These views show one set of named points, seen from different sides, and a view may be mirrored.
A view may leave some points out. In some views, one point has been moved. Which views, in the order they come, and which point in each? Write none if no view has one.

-- scene 1 --
view 1:
  nudig [ -6  10  17 -20  -5   6 -12  -7  -5   5  27  -5  -5  -8   9   3]
  gefif [-17  -2  13 -18  -5  13 -11  -1  -9   2  20  -3  -8 -11  -1  -2]
  Nulev [ -5   9  18 -13 -10  11 -12   2  -5   5  32  -8  -8 -14   2   0]
  Rabuv [  1  12  17 -18  -8   4 -12  -3   2   3  36 -11  -7 -12   5   4]
  rabor [ -6  12  16 -27  -7   6 -11  -7  -6   5  24  -5  -4  -6  11   6]
  Losa [ -7   2  17 -18 -11   4 -11  -9  -3   1  29  -6  -7 -10   3  -1]
view 2:
  Rabuv [ 23   1  15   1  -1   6  28  -7 -31 -17   7   0  -6   0  -6  12]
  nudig [ 25  -2  11  -1   7   1  33  -1 -31 -13   8   8 -13   1  -5  12]
  ruga [ 24  -4  12   3   2   1  30  -4 -31 -14   6   1  -8  -5  -6   7]
  Losa [ 24  -3   3  -1   2   4  24   2 -27 -18   8   7 -11   1  -4  10]
  Nulev [ 22  -5   7   4   1   1  33  -6 -28 -21  10   2  -6   0  -1   5]
view 3:
  Rabuv [ 4 13 -2  4 -5  1 -4  1 -2 -7  8  6  6  5 11  0]
  Losa [ -1   5   2   3  -4   1  -8 -10  -4  -6   6   8  13   0   8  -6]
  nudig [  4   7  -1   1  -2  -5  -7 -10  -6  -5   5  11   2   4   7  -7]
  gefif [  1  -6  -9   2  -8   5 -10 -17 -12  -4   2  10   9  -4   5  -9]
  zugev [  1   4   1   1  -3   1  -8 -10  -5  -4   4  13   7  -1   9  -5]
  ruga [ 3 13  0  2 -1  3 -3 -5 -2 -5  7 13  3  0  9 -3]
  Nulev [ 4  5 -6  2 -5  9 -5 -5 -4 -5  5 12  4  0 10 -1]
  rabor [  0   4   0   3  -6  -9  -9 -12 -12  -3   1  10   4   1   5  -6]
view 4:
  zugev [ -6  -4  -5  -7   6   6  20   4 -22  -5  -6  10  -8   7   2  -5]
  Nulev [ -3  -8  -5 -14   4   3  21   2 -16  -7  -8   3 -13   7   1  -3]
  rabor [  0  -7  -7  -4   5   6  12   8 -28  -3  -5  13 -10  13   2 -10]
  Rabuv [  3 -11  -9 -13  -1   4  16   0 -16  -5   1   6 -10   7   2  -9]
  gefif [ -7  -3  -4  -8  10  15  25   2 -23  -5 -18  12 -17   7   1  -1]
  ruga [  0  -7  -5 -12   1   2  20   4 -18  -7   0   8  -6   8   2  -4]
  Losa [ -5  -5  -7  -7   4   9  21   0 -21  -4  -5  12  -7   2   1  -7]
  nudig [  0  -6  -6  -7   3   5  17   7 -25  -5  -4  14  -9  11   1  -7]
view 5:
  Nulev [ -5   2   1   7  -2  -3   7 -16  -6  -3  27 -11  -3  -6  -5   4]
  zugev [ -3  10  -1   8  -4  -8  11 -17  -1  -3  23 -10  -8  -5  -5   5]
  rabor [  0  12  -6   7  -1 -10   9 -24   0 -11  20 -16 -12  -1  -7   9]
  ruga [ -4   9  -2   9  -1   1  10 -19  -5  -1  28 -15  -7  -4  -1   8]
  gefif [ -4   4   3   8  -8 -18  11 -19   0  -4  22  -9  -6  -7 -13  -6]
  Rabuv [  0   6  -4  10   3   2   5 -18   0  -3  30 -16  -5  -6  -5  12]
  nudig [ -2  11  -4   8  -2  -7  11 -24  -1  -7  23 -16 -10  -3  -5   7]
  Losa [ -1  11  -1  11  -4  -7  12 -17   4  -1  26  -9  -8  -7  -8   5]
view 6:
  nudig [ 2  9 -5 12 -5 -4  6  1  8 -9 13  8 -8  9 -5  6]
  zugev [-1  6 -5 15 -9  0 10  4  8 -5 14  7 -7  9 -7  4]
  Nulev [  1   6 -13  13 -11  -4   9   7   8  -2   6   3  -8  10  -8   0]
  Losa [  1   5  -4  14 -12   4  10   7   7  -9  13   8  -5  10  -7   6]
  ruga [ -1   7  -8  13  -2  -3  10   8  10  -8   5   7 -11   9  -8   3]
  rabor [  3   9  -2  14  -6  -6   3  -3   6  -9  15  10 -10  11  -1   8]
  gefif [  1   5 -15  11 -17   3  10   6   8   0  16   4   2   6 -13   1]
Views with a point moved: view 3, view 6
  moved in view 3: rabor
  moved in view 6: gefif
